One vector is turned by the same rotation once a step. Each row is the vector after some number of steps, and that number follows the row.
The counts run from 0 to 648.
[134  94 135 117 134 136 110 150 130 151 155 149 163 152  98 164 172 120
 166 112 133 133 103 151 112 103 120 172 188 128 107 175 125 131 153 115
 112 130 147 121 139 119 138 120 111 144 161 122 128 178 106 138  68  96
 117 152 148  89 117 147 139  57  81 123 179  99 117 129] => 368
[131 159  99 116  62 116 185  81 117 119 113 102  90 140 127  86 133 113
 137 115 147 114 163 118 160 117 121 107 113 125 107  87 121 125 125 109
 156 135 154 131 140 173 132 128 133 111 117 121 137  83 152 138 154 150
 166 151 107 136 147  93 110 182 163 168  59 130 106 121] => 8
[103 170 150 133 123 117 118 139  86 106 181  78 135 103 134 154  71 122
  97 118 125 114 120 159 148 130 148 134 128 107 109 135 153 105 125 124
 145 160 112 118 119 157 176 210 112  95 130 123 159 104 132  88 151 125
 121 146  94 109 145 122 134 146 156 161 164 116  88 104] => 525
[110 102 135 150 120 137 133  76 115 178  93  94 143 141  89 149 141 110
 143 109 130 132 137 159 207  99 105 146 119 138  98 160 111 121 126 110
 144 116 170 167 126 133 131 165 123 164 129 149 132 101 123 138 117 125
 116 143 146 128 168 100 170 109 103 208 116 108  97 135] => 283
[115 123 120 123  92 106 185  98 134 132 111  98  92 146 162  84 169 126
 198 136 164 176 139  74 101 108 145 125 129 133 120 109 123 108 114 129
 106  91 166 162 130 134 111 124 120 129 125 105 163  91 136 146 126 138
 125 126 146 137 103 123 103 173  69 159 124 160 108 132] => 128
[109  98 145 187 113 113 129  82 121 155 139  95 159 133 121 132 134 103
 140 148 117 127 151 140 150 107 118 128 111 139  78 150 100  93 103  96
 158  78 154 145 118 160 123 149 148 157 115 139 109  92 115 105 127 124
 111 124 137 121 154  77 167 130 108 201  98 119  88 102] => 611
[105  91 145 177  99 130 144 132 123 101 197  95 134  85 129 151 115 129
 105 163 148  92 116 120 123 133 136 147  82 141 134 143 148 106 112  92
 175 129  94 115 117 160 135 164  94 120 126 143 132  63 123 115 151  84
 108 144 123 132 145 126 145 163 142 175  84 137 136  93] => 317
[125 164 169 108 161 132 149 147 116 108 141 144 148 101 159 139  80 155
 143 164 103 157 158 114  92 130 142 123 123 135 164  95 118 125  99 167
 114 126  70 144 127 122 122 139 143  58  57 121 127 146 138  92 115 131
 109  91 165 139  90 143 121 112 149  87 153 159 124 134] => 599
[141 151 102  89  91 142 212  98 130 135  81 123 102 147 135  82 153 139
 166 103 147 154 160 107 171 123  98 129 124 137 140  85 127 139 141 118
 145 154 149 165 135 133 127 118 138 116  88 120 138 115 169 156  92 134
 161 155 138 155 117 146  96 132 139 130  72 147 143 170] => 621
[149 118 115 159 129 137 132  86 152 149 118 120 155 119 110 117 118 147
  88 101 105  87 116 164 178 135  82 128 108 119 120 115 132 107 139  97
 196 125 119 121 126 150 168 121 191 157 104 158  68 126 143 120  93 110
 131 134 129 130 170 147 152  93 165 149  79 112 129 131] => 199
[142 108  84 135  61  96 132 108 129 131 131 107  81 142 116 117 191 117
 135 107 167  82  97 123 108  97 147 142 153 126 115 132 126 127 148 117
 125 116 166 103 135 147 115  75 112 147 212 126 133 119 111 161 140 116
 151 145 110 112 145 120 130 161 111 153 107  95 113  91] => 92
[129  96 138  98 137 149 124 154 129 138 164 163 157 148  88 168 154 124
 152 111 136 130 106 151 127 113 117 175 184 133 124 168 137 142 157 117
 118 155 130 122 145 124 149 141  91 128 151 122 135 175 116 143  69  95
 127 164 146  90 117 156 132  52  99 116 163 104 129 145] => 204
[101 123 183  96 139 155 182 140 132 107 175 160 155 137 106 142  98 114
 180 165 122 167 175 115 112 141 117 136 129 144 106 146 117 124 109 104
 125 135 115 144 148 161 151 182  82  86  58 113 138 127 131 115  95 125
 111 146 155 109 108 107 115 107 127 129 116 157 108 152] => 124
[152 170 126 106 124 100  93 128 121 106 161 156 133 139 121 139 108 121
 113 125 100  98 127 156  74 120 155 113 179 105  88 116 109 128 131 151
 113 112 126  84 146 161 149  90 161  93 155 113 103 188 105  99 122 148
 141 103 107  84 120 104 127 116 167  93 153  91  79  92] => 95
[134 175 121 110 111 129 151 168  90  85 189 117 144  95 154 142  99 153
 102 126 132  98 122 143 124 127 139 146 143 116 145 105 158 133 133 134
 157 187  76 104 124 145 140 155 116  63 105 119 148 126 159  98 131 108
 155 158  99 130 103 164 107 124 189 106 129 124 152 114] => 315
[143 156  93  83  95 136 208  98 135 136  75 119 101 143 142  73 153 143
 167  93 151 156 150 107 161 122 102 122 131 129 143  81 131 133 138 125
 137 151 151 165 134 130 126 119 141 117  95 114 145 116 170 158  95 137
 156 155 137 154 118 151  92 137 137 127  86 152 138 173] => 539
[138 105 111 136  98 131 130  92 163 111 130 136  90 115  76 125 120 127
  80 121 137  56 109 136 134 144 118 117  89 134 128 118 138 125 147 105
 165 133 116  88 146 172 163 100 129 134 164 154  91 101 113 160 143 121
 119 128 128 113 185 125 141 155 173 140  50 124 111 113] => 217
[113  82 175 150 166 147 135  86 170 153 124 140 159 125 106 132 114 126
 153 153 114 156 137 116 118 139 101 127  90 146 119 151 115  90 110 107
 138  79 127 154 136 136 158 150 145 152  83 146  96 120 104 123  90 114
  69 100 185 123 143 124 148 102  88 150 114 161  98 151] => 162
[149 131 111 105 121 133 134 130 104 155 126 146 170 167 110 142 172 119
 160  91 125 131 135 172 168  87 107 160 200 124  97 145 105 148 149 119
 131 144 162 135 132 125 123 122 143 132 132 117 126 183 136 130  69 116
 162 164 125 109 116 132 139  48 121 130 153  78 121 140] => 285
[149 122 118 161 124 140 125  88 144 138 138 122 160 113 103 126 110 145
  84 102 104  78 116 164 173 139  86 123 108 117 117 122 135 111 141  94
 201 134 114 115 125 161 169 126 179 146 113 159  74 121 141 117 103 108
 130 137 123 127 168 143 149  94 174 152  68 111 129 129] => 281
[135 124 127  75 111 142 166 172 136  86 190 170 127 130 114 135 142 138
 147 126 156 123 112 113  84 145 123 158 162 122 136 133 155 139 153 105
 133 174 104  99 152 150 160 133  78  88 131 109 145 151 138 143  86 101
 144 175 125  97 103 167  83 111 139  93 117 138 146 142] => 333
[115 102 108 181  94 105 150 118 112 141 127  61 106 102 184 110 171 144
 154 145 163 130 105  91 110  96 158 143 100 142 154 116 133 102 109 125
 134  88 134 148  96 111  86 120 133 138 140 132 151  74 133 126 149 102
 116 116 145 159 116 144 142 171  82 170 138 145 134 103] => 274
[120 140 163 132 157 133 115  77 151 138  88 137 119 120  97 136  66 124
 113 145  92 124 156 139 133 131 124  91  85 144 124 111  96 115 104 156
 119  84 108 140 143 148 149 126 165 113  95 153  91 124 106 117 143 155
  88  68 171 127 159  93 162 128 157 137 105 142  68 131] => 180
[119 103 119 145  95 132 118  63 143 148  84 106  78 124  72 136 125 110
 105 117 142  86 125 140 170 115 130 114  87 146 126 126 116 129 134 129
 133 114 144 134 143 146 137 121 121 145 166 157 116  88 101 167 162 136
 112 116 146 125 189  94 161 164 139 181  79 118  87 114] => 136
[118 152 127 162 133  91  91  97  97 164 118  57 126 129 162 129 129 127
 137  97 127 144  98 147 141  99 146 129 148 101  97 144 129  91 121 150
 120  93 168 147 108 119 147 162 170 152 163 120 155 125 118  94 132 134
 114 112 115 122 140 123 149 138  91 174 201 110  69 109] => 486
[121 102 141 113 134 126  82 142 114 140 133 145 125 139  78 187 138 106
 141 136 130 105 110 156 107  90 162 158 167 150 119 165 106 153 138 158
  81 115 128 119 146 117 117 110  90 112 184 132 140 165  85 143 137 124
 109 112 158  91 138 105 165  99 107 130 178  91  88 104] => 222
[133 175 142 132 152 100  94 119  98 145 151 112 166 139 151 137 101 126
 137 108  97 142 124 168 118 113 135 124 180  94  78 138 117  99 120 144
 125 107 145 124 120 139 161 154 179 127 124 113 121 179 124  71  99 141
 130 114 115  97 116 120 140  86 126 132 200  97  71 113] => 323
[125 145 123 116 116 129 143  92  92 178  96 110 161 160 112 137 150 106
 163  92 117 150 161 173 207  80 112 145 168 126  85 139 101 137 130 124
 135 128 175 173 126 130 120 149 142 139 119 121 141 142 141 123  98 140
 152 152 131 123 137 100 153  77 117 175 137  89 100 144] => 284
[121 105 143 123 132 114  75 129 116 144 130 142 120 140  89 180 145 107
 143 134 134 110 110 148 101  91 168 152 163 146 122 162 108 145 132 157
  69  99 137 122 140 121 115 104 101 118 190 134 134 164  80 137 133 129
 107 102 162  96 133 103 164 103  97 136 188  92  84 101] => 304
[144 188 128 127 149  98  88 112  97 146 124  94 149 135 160 131 106 137
 124  83 106 134 113 173 140 112 130 121 174  90  93 126 133  98 132 150
 130 120 144 133 114 129 168 158 192 128 135 112 133 170 134  78 109 139
 137 116 102 111 130 136 136 101 134 135 201 102  75 123] => 487
[138  94 129 133 140 119 103 125 138 166 136 136 156 151 115 142 178 126
 164 101 131 135  90 144 109 101 121 161 179 123 113 167 123 119 147 128
 113  98 159 127 131 111 134 109 142 166 170 123 123 179 105 135  73 100
 112 129 154  99 118 149 144  64  68 132 183 103 107 131] => 532
